18.7, -36.5, -12.4, -20.7, 10.6, 25.3, 6.9, -5.1, 36.7, -33.1, -27.5, -48.4, -63.8, 20.4, 7.8, -22.4
5.7, -26.2, 39.8, -15.0, -6.5, -1.9, -49.8, -19.0, 8.2, 9.5, -27.4, 44.3, -28.2, -10.7, -15.3, 21.7
-6.6, 20.7, 15.1, -26.5, 10.9, 3.3, 26.3, 20.5, -43.4, 26.0, 11.6, 23.1, 25.1, 39.1, -29.5, -32.8
-34.2, 30.8, 6.5, -26.4, 12.2, -8.2, 10.9, -25.7, 9.1, 5.1, 31.5, -37.9, 58.8, -6.9, 32.4, -17.8
-38.2, -27.5, -16.4, -13.5, 6.5, -30.3, -8.0, -5.1, 2.0, -33.3, 26.5, -41.5, 26.6, -36.8, 18.9, 14.6
->
-22.4, 18.7, -36.5, -12.4, -20.7, 10.6, 25.3, 6.9, -5.1, 36.7, -33.1, -27.5, -48.4, -63.8, 20.4, 7.8
21.7, 5.7, -26.2, 39.8, -15.0, -6.5, -1.9, -49.8, -19.0, 8.2, 9.5, -27.4, 44.3, -28.2, -10.7, -15.3
-32.8, -6.6, 20.7, 15.1, -26.5, 10.9, 3.3, 26.3, 20.5, -43.4, 26.0, 11.6, 23.1, 25.1, 39.1, -29.5
-17.8, -34.2, 30.8, 6.5, -26.4, 12.2, -8.2, 10.9, -25.7, 9.1, 5.1, 31.5, -37.9, 58.8, -6.9, 32.4
14.6, -38.2, -27.5, -16.4, -13.5, 6.5, -30.3, -8.0, -5.1, 2.0, -33.3, 26.5, -41.5, 26.6, -36.8, 18.9

-12.5, -46.4, 43.6, 8.4, 31.7, 11.3, -0.9, 13.9, -38.4, -34.1, 12.0, 25.3
10.7, -12.9, 52.3, 29.5, 20.6, 30.5, 8.2, 8.0, -25.1, -18.6, 12.5, 27.5
4.8, -22.2, 51.8, 25.1, 24.4, 26.6, 6.1, 10.0, -29.9, -23.3, 13.1, 27.7
-7.1, -38.8, 48.1, 14.5, 29.4, 17.2, 1.2, 12.5, -36.4, -30.8, 12.3, 26.8
-28.8, -63.5, 27.2, -11.4, 32.7, -7.9, -9.6, 14.9, -39.6, -38.8, 8.7, 17.6
-0.9, -30.6, 50.2, 20.2, 27.1, 22.6, 3.8, 11.7, -33.1, -27.6, 13.1, 27.5
->
25.3, -12.5, -46.4, 43.6, 8.4, 31.7, 11.3, -0.9, 13.9, -38.4, -34.1, 12.0
27.5, 10.7, -12.9, 52.3, 29.5, 20.6, 30.5, 8.2, 8.0, -25.1, -18.6, 12.5
27.7, 4.8, -22.2, 51.8, 25.1, 24.4, 26.6, 6.1, 10.0, -29.9, -23.3, 13.1
26.8, -7.1, -38.8, 48.1, 14.5, 29.4, 17.2, 1.2, 12.5, -36.4, -30.8, 12.3
17.6, -28.8, -63.5, 27.2, -11.4, 32.7, -7.9, -9.6, 14.9, -39.6, -38.8, 8.7
27.5, -0.9, -30.6, 50.2, 20.2, 27.1, 22.6, 3.8, 11.7, -33.1, -27.6, 13.1

-3.8, 16.8, -23.0, 15.6, 13.6, 16.1, 7.3, 10.4
0.0, 13.2, -34.9, 10.8, 9.6, 12.5, 15.0, 21.8
-18.4, 4.8, -14.2, 6.0, 4.6, 4.7, 2.8, 0.0
-17.9, 33.4, -2.0, 36.9, 31.7, 32.5, -14.5, -21.4
19.5, -51.2, 71.1, -48.8, -42.2, -49.0, -19.0, -26.1
14.5, 21.4, 7.2, 21.5, 19.4, 20.7, -9.7, -8.1
12.9, 15.6, -16.5, 13.5, 12.4, 14.9, 6.1, 12.8
-2.2, 1.7, 10.1, 3.2, 2.8, 1.8, -7.1, -10.1
-26.2, 9.5, 3.3, 13.5, 11.0, 9.5, -9.8, -19.1
->
10.4, -3.8, 16.8, -23.0, 15.6, 13.6, 16.1, 7.3
21.8, 0.0, 13.2, -34.9, 10.8, 9.6, 12.5, 15.0
0.0, -18.4, 4.8, -14.2, 6.0, 4.6, 4.7, 2.8
-21.4, -17.9, 33.4, -2.0, 36.9, 31.7, 32.5, -14.5
-26.1, 19.5, -51.2, 71.1, -48.8, -42.2, -49.0, -19.0
-8.1, 14.5, 21.4, 7.2, 21.5, 19.4, 20.7, -9.7
12.8, 12.9, 15.6, -16.5, 13.5, 12.4, 14.9, 6.1
-10.1, -2.2, 1.7, 10.1, 3.2, 2.8, 1.8, -7.1
-19.1, -26.2, 9.5, 3.3, 13.5, 11.0, 9.5, -9.8

-36.2, -37.4, 10.3
41.5, 48.9, 1.3
6.3, -9.7, -73.2
-25.0, -15.3, 39.6
16.3, 3.6, -55.4
-38.9, -49.1, 2.1
-17.9, -3.7, 52.4
49.9, 61.4, 10.2
35.1, 37.3, -19.7
-34.4, -38.6, 22.2
->
10.3, -36.2, -37.4
1.3, 41.5, 48.9
-73.2, 6.3, -9.7
39.6, -25.0, -15.3
-55.4, 16.3, 3.6
2.1, -38.9, -49.1
52.4, -17.9, -3.7
10.2, 49.9, 61.4
-19.7, 35.1, 37.3
22.2, -34.4, -38.6

-29.1, 21.3, -23.7, 43.6, 48.2, 3.1, 25.3, -16.8, -13.9
-29.1, 19.5, -22.4, 32.8, 45.3, -1.3, 20.0, -22.2, -9.8
18.6, 13.2, 62.7, 9.0, 19.7, -7.0, 7.8, 11.0, -30.5
-21.0, 12.0, -19.6, 19.5, 29.5, 2.2, 12.4, -13.5, -2.8
11.8, 5.4, 35.1, 9.0, 8.1, -2.3, 4.2, 8.4, -15.5
24.5, 11.9, 75.3, 59.3, 32.2, -12.8, 34.8, 18.9, -30.5
-24.5, 5.6, -23.7, 55.6, 40.3, -12.8, 34.0, -22.2, -1.7
->
-13.9, -29.1, 21.3, -23.7, 43.6, 48.2, 3.1, 25.3, -16.8
-9.8, -29.1, 19.5, -22.4, 32.8, 45.3, -1.3, 20.0, -22.2
-30.5, 18.6, 13.2, 62.7, 9.0, 19.7, -7.0, 7.8, 11.0
-2.8, -21.0, 12.0, -19.6, 19.5, 29.5, 2.2, 12.4, -13.5
-15.5, 11.8, 5.4, 35.1, 9.0, 8.1, -2.3, 4.2, 8.4
-30.5, 24.5, 11.9, 75.3, 59.3, 32.2, -12.8, 34.8, 18.9
-1.7, -24.5, 5.6, -23.7, 55.6, 40.3, -12.8, 34.0, -22.2

-17.2, 60.9, -29.4, 78.5, 59.2, 7.8, 86.0, 52.6
-81.6, 79.3, -43.2, -79.5, -78.8, 64.8, 21.7, 15.9
-83.0, 14.5, 9.1, 43.8, -30.5, -18.8, -79.8, -19.1
20.5, 8.7, 88.2, 43.7, -55.0, -73.2, -40.4, -62.2
85.3, 64.3, 20.6, -27.1, -88.2, -9.4, -21.8, 6.2
-12.0, -79.5, 24.5, -40.0, 54.0, -33.7, -38.9, 56.0
-70.3, -39.9, 65.1, 30.2, -83.9, 27.9, -9.4, -44.9
->
52.6, -17.2, 60.9, -29.4, 78.5, 59.2, 7.8, 86.0
15.9, -81.6, 79.3, -43.2, -79.5, -78.8, 64.8, 21.7
-19.1, -83.0, 14.5, 9.1, 43.8, -30.5, -18.8, -79.8
-62.2, 20.5, 8.7, 88.2, 43.7, -55.0, -73.2, -40.4
6.2, 85.3, 64.3, 20.6, -27.1, -88.2, -9.4, -21.8
56.0, -12.0, -79.5, 24.5, -40.0, 54.0, -33.7, -38.9
-44.9, -70.3, -39.9, 65.1, 30.2, -83.9, 27.9, -9.4
